Each path below is one point turned by a fixed rotation once a step. After each direction that follows a path, write how fast that rotation turns it, in degrees per step (0 if it stays still).
Each turn is a multiple of 5 degrees from 10 to 175, or 0.
Each row of a path follows its step; steps can be skipped.
Path 1:
step 0: [ 13  29   2  -2 -36 -49   0   0   8   1  19  -9   5  11   7 -26  25  13
   0  21 -43  17 -37  -8 -22   4 -17 -16 -12]
step 1: [-16  38 -18  31  13 -15  -5  45   0 -21  22   5  11   0 -13  -2 -27  35
 -40  -6 -16   8  13   7   1   4 -16 -32  14]
step 2: [-18  -8   7 -12   1 -14   7 -14 -10  25  18 -27  -4   2  14 -10  25  18
  -6  -8 -49   6   9  10  31 -27 -36 -52   7]
step 3: [ -6  29   3  42   8 -30  -7  13  -2  14 -11  -9  -9 -11  34  35  -1   1
 -35   1 -32  -3  -3  14  18   0  43 -22 -11]
step 4: [ 12  14  12   0  18 -53 -19 -11   7  44 -10   0  11 -13   4 -19   5  13
 -20  18 -24  34 -13 -13 -28 -24 -30  -7  -7]
step 5: [-24  33 -26   9  22 -35   0  13  38 -16   1   0   8  -1 -22  -2   7  18
 -29   0 -19 -15 -31   1   5   0  15 -25  47]
step 6: [-21  20 -17 -24   1 -39 -18  -7  21   2  30 -14 -12   8   2  -6 -15   9
  14  22 -38  27  25   4  36 -25 -21 -22 -19]
step 7: [ -4  18  -6  18  13 -26  33  17 -16  -2  16  -1  22 -23  20   8  19  34
 -19  34  -8  -5   9  24  11 -26  41 -32  -5]
step 8: [ 18  36   4   5 -28 -22  -2  -5  10  33  -6   0  17  28  19 -11  14  11
 -23  34 -32  13 -23 -14   3   9 -26 -33 -27]
step 9: [-34  17 -19  28  15 -21 -13  38  -5 -16   4  -2  14 -13  21   9 -16  50
 -36  -3 -20   3 -25  -6  -6  -3 -24  -5  21]
step 10: [ -4 -12  -6  -2  12 -19 -11  -8  24  22   4 -25 -34  25   4 -12  18  29
 -11  -8 -22  33   1  17  26 -23 -22 -51  11]
Directions:
[  7   1   0  -6 -13  -2 -10 -14  -8   6   8  -9  12  -1  -2   8   6   3
   9  -3  -3   9   0  -9   1 -11  -9   7   5] | 170
[ -6  -5 -19   2   9   7 -11   5   4  -2   1  -1   2   2  -5   2   8   0
   6  -2 -10  -8   7  13   6   3 -15   4   5] | 90
[ -1   5 -12   0   6   9   5  -7   4 -10   2   0  10  -2   1  14   5   5
 -14 -11  -1  12   7  -4  -7   7  13   0   0] | 175
[  4 -10  -4   5 -15   4   2   9  -7 -11   1  -6  -3  15   5  -2   3  20
  -2   1   4   5  -5   5  -2   4  -5  -1  -8] | 40
[  6 -11  -2   5  -4  -9   1  -8  -9   9 -11   5  12  -3   2   8   5  -4
  -4   8  -5  -9   3  10   2   5   7   4 -17] | 85
Path 2:
step 0: [  6  17  12  11  15 -11 -14  -4 -13   2 -14   8 -41  26 -19  12  36  12
 -17 -23  18   1 -21 -13  28  -1 -25 -14  19]
step 1: [-16 -24   2 -26 -13  20  16  32   6   2  16  23 -28   7  13 -13  -2   0
 -29  22 -27   2  25 -12  25  -3  21  -2 -16]
step 2: [ -8   5  21  22  20 -11  17  16 -13  17  34  -8  13  -4   8  38  -6  13
  -1   2   0 -19  22  24 -16  23 -12  29  28]
step 3: [ -4 -17  -9 -34 -32  10  -3 -34 -10  19 -12  17   8   6  13 -20 -13  16
  -9  16  37  13 -25  13 -25   4 -13  18  12]
step 4: [  1  10  30   1  -4 -33  37  -9  25 -18  -4  33   1   6  -9  -3  -1 -27
  27 -24   5   6  -4 -29   2  22  -6 -15   2]
step 5: [  2  19 -30  29 -45 -21 -14   7  -7  18  23   3  -9 -15   9   9  18  -2
 -19  15 -21  36  -7   3  27  -7  -5 -13  -7]
step 6: [ 19 -13 -11   6  23  -9  -6  -8 -17  -4  -9  -5 -17   5  14 -23  33  17
 -14 -12 -14 -24  33 -17  -3  42  14  31  -4]
step 7: [-33  -1  13 -22  20 -13 -17  22   6   2  17  25   4  14   5  13  24  10
 -18  18   3  -6 -27  -9 -39 -36  -5  12   0]
step 8: [  8 -22  33  20  -6  17  10  -5 -27   5  -4  16   0  33   9  -8 -30 -19
 -19   2   1  -9  11  -5  14   4 -47 -19  15]
step 9: [  2  21  17  -1 -30  11   8   6  24  20  31  12 -36   4 -25  -4   1   3
  10  18  25   7  -3  18  13  25  33  12  16]
step 10: [ -4 -41 -14   5   0 -12  26   7   1 -18  13  10  18 -27  35   2  -3  15
   5 -18 -20  29 -17  18  -2  36  -4  14  -4]
Directions:
[ -5  -3   4  -3   8   6 -11   5  -5  -8   6  -1   1  13  -5   5   9  -2
 -16   7   0 -17  -1   2   7   4  -1  -6 -11] | 55
[ 12   0   8  13   8 -10  18  -1   2   3  -9  -3  -9   0   3   5   3   0
  -4 -10   3 -15  -4  10  -2   0  -1  -1  -6] | 170
[  9   1  -2  -5  -3   4  -5   0  17   4  -7   1   3  14  -4   2  -4 -19
  -4  -4   2  -1  -9  -5  -6  -2 -14   2   8] | 85
[ -3 -13   6  -9   0 -13  -5   0  -7  -3 -10   0   7  -2  -7  -3  -1  13
   7  -2   2  -8 -18  -9   2  -5  -5   6   4] | 95
[  7   5  -8  -2   8   3 -11 -15  -1   8  -5  -3 -14   8   3  -6   1   8
   9   7  11  -2  -4   6   8  10   2   5   5] | 120
[  0  -4   1  -2 -18  12   2  -3 -10   3 -14  -5  -6  -2 -11 -10   7   0
 -10  -9   8  -5   9  -4  -4   3   5   0   2] | 135
[  8  -3  10  -2   3   6  -2 -11  -7  10  -4  20  -1  -1 -15   9   3  -3
   7   0  -6   8   2   1   6  -7  -2  -4 -11] | 90
Path 3:
step 0: [-22  -6   5  -4  18 -20 -12   7  22 -42  43  14  24  -6   8 -16 -13 -31
   5  22 -13  12 -14  13  -2  -7   5  -6   6]
step 1: [-20   7 -19 -13  33 -10  -4  -3 -13 -15  18 -26   8  12  -6 -28 -27  29
  29  22 -27   4  -3   7   8 -26  11  -5   5]
step 2: [ -6  -6  13 -22  28  18  18  16 -23   0   8  -1   4   5 -25 -29  -6   5
  -2 -15  -2  -5 -13  -5  39 -15  16   7  45]
step 3: [ 14  17  17 -18  26  26  -9  23  11  24  23  -6  42 -23   5  -1  21  12
   1  -5  14  -6 -19  21   6  -7  15  -8  20]
step 4: [ -5   7 -19  19  15   4  16   5   3  38  -5 -45   5 -15   0   8  31  30
   9  18   7 -16 -21  -7  -4  10  -6 -12  25]
step 5: [-12 -31  -3  11  -5 -24  13  11   2  15   4   2   1  -9  -8  19  18  -9
 -13   7  20   6 -16  -2  16  51   2 -11  44]
step 6: [ 11 -12 -14  -8   1 -28 -29 -10  -2  23  15   3  23  -6  20  19  -2   3
  -6  41  -4  26  -2  24   7  41  10   5  -8]
step 7: [ 12 -20  -8   9   4  -9  -4 -39 -36  30  -8  -6 -14  21   1  -6   6   1
  -8  44 -31  20  -1 -16  14  -4   3   7   1]
step 8: [ 17 -32  40  17  -5   8 -10 -15 -21  11  14  39   4   5  -7 -12   5 -30
  -9   6 -28   0  -3  -4   6  -4  21 -20  12]
step 9: [ 27  -5  17  22  20   9  -7   6  -7   9  21   7   8 -12  24   1 -15   1
  16  15 -42 -35   3  23 -25  -9   9 -16 -19]
step 10: [ 13  -5   3  21  38  -6  46  14 -12  -1   4   0 -35   6   3  13 -10   5
  11  -4 -36 -12   1  -5 -11 -10 -24 -13  20]
Directions:
[  3   1   0  -5 -13  -3  15   3   4   6  -1   4   8  11   3  -2   2   4
  -6  12   4  -1  -7 -11   6  12   5  -7 -15] | 40
[-12  -2 -10  -1   7  -2  -3 -13   3  15  -6   1   3   1  -3  18  -3 -15
   1  -4  10  -4  -7  -2   2   2   2   1  -5] | 45
[  1  -3  11  11   3  -6   9   1  10  -9   5 -17  -3 -13  -3   6  -2  -8
   4   3   3  -8  -2  -3 -10  10  -4  -7  -4] | 70
[ -2   5 -19   2  -8  -8   1  -1  11  -5   9   7  -9  -4  -7   4  14   0
  -3   8  -1   8   2   4  -7   9   1  12   5] | 55
[  7   1   0  -8  12   3  -2   0   6  -2   5  -6   4  13  17   6   4  -1
  -4  13   6   1   1   1 -14  -8 -10   7   0] | 120
Path 4:
step 0: [ 30  20  -4  23 -26 -28  -5  -4  -4   3   0  43  16  27  -9 -15  28 -16
   7  -4   6 -22   6   0  11 -32 -15  -3  20]
step 1: [ -4  -2  18   5   1 -28  23  -7  12   7   3 -22  17  24 -27 -28 -34   5
   7  11 -30 -36  -4  24   0  -1 -16   0 -27]
step 2: [ -8  46   8 -11  -4 -24  14   0   4  12 -13  -5  -7  30   5 -13  23  24
  16  22   3  25  20  -8  -3 -21  34 -26 -17]
step 3: [ 20  31   1  -4   5 -14 -22 -11 -14  13  43 -21 -17 -16  -6  -6   6 -25
   6  17  16 -37  10 -12 -25   0 -12  -3 -31]
step 4: [  7  -5  14  11  16   3  -9   4  44 -20 -34   3 -18   8  20 -40 -13 -16
   3  36  23  -5 -10 -19   2  -3   2 -13 -23]
step 5: [ 42  30 -12   7 -14  22  20   4  13  14  -6  -7 -19  13   4 -16  -1  -4
  49 -23  12   8  11  -2 -18  -5 -32  15   8]
step 6: [ 18 -14  38  31  41 -40   4  14 -13   6 -10 -14  17   0 -12 -24  16 -18
   5  -4  17   9   5  19  -4   1 -27  -6   5]
step 7: [-21  18   4  38   6 -19 -24 -31   7  11 -14   6  -8  26  -4 -13   1  43
  42   3  -7 -18 -13 -12  -4   0  -2   8  16]
step 8: [ -6 -13  18 -26 -10 -36  -8 -21  14   0  50  -2 -17  27 -11 -17   7  -7
  25   0   3  32  12  14  -9   6 -13   1 -20]
step 9: [-18  33  17   6  11 -15 -15   1 -14 -15 -13  16 -17  33  17  -5  -3 -39
   1  18 -13 -17  37 -22  -3  25  -6 -19   7]
step 10: [  7   5  -1   2   2  16 -36  -3  -1   4 -15  -8 -31  28 -14 -17 -27   1
  -7 -19   9  -3  20   7 -17 -29 -14  27 -48]
Directions:
[  4   1  -9   6  11 -10 -12  -7  -2  15   2  -9  -3  -5   4   3  10  16
 -11   1   2   6  -7  -4  -4   4   4  -2  -4] | 85
[  5   4   6   1   0  10   0  12  -1   0  -4  -6  -5 -25   4  -1  -3   5
  10   9   8   5  -5  -5   3  -4 -11  -5  -2] | 45
[ -5  -3   1  -1   1 -10   2   1  -7   4   4   9  -7  -5  -3  -1  -2  12
  13   1  -5  -7   0  22   5   0   5 -15   5] | 60
[ -4  -1   6 -11  11  -3 -13   0  -4   5  -6   8   5  -6   5  -8   0  -5
   3  -9  -4 -16 -10  -6   6 -12   2   9  -2] | 115
[ 11  11  -2   3 -10  13  -7 -16  -2   0   3   5   0  -7  -4   5   2   8
   7  -8 -11  -8   9   0 -11  -3  -4   5   1] | 155
[ -3  -3   1  20   4   3  -8   4 -11 -10   5   4  -3   2 -11   4   1   2
 -10   7  14 -16   3   0   1  -8  -2   1   1] | 115
[ -4   2   4  -3 -10  -5  -8   4  -6   2   3   6   6   9  -4   5  -4   8
  -5   1 -11   6   0 -10  12  -1 -18 -10  -9] | 45
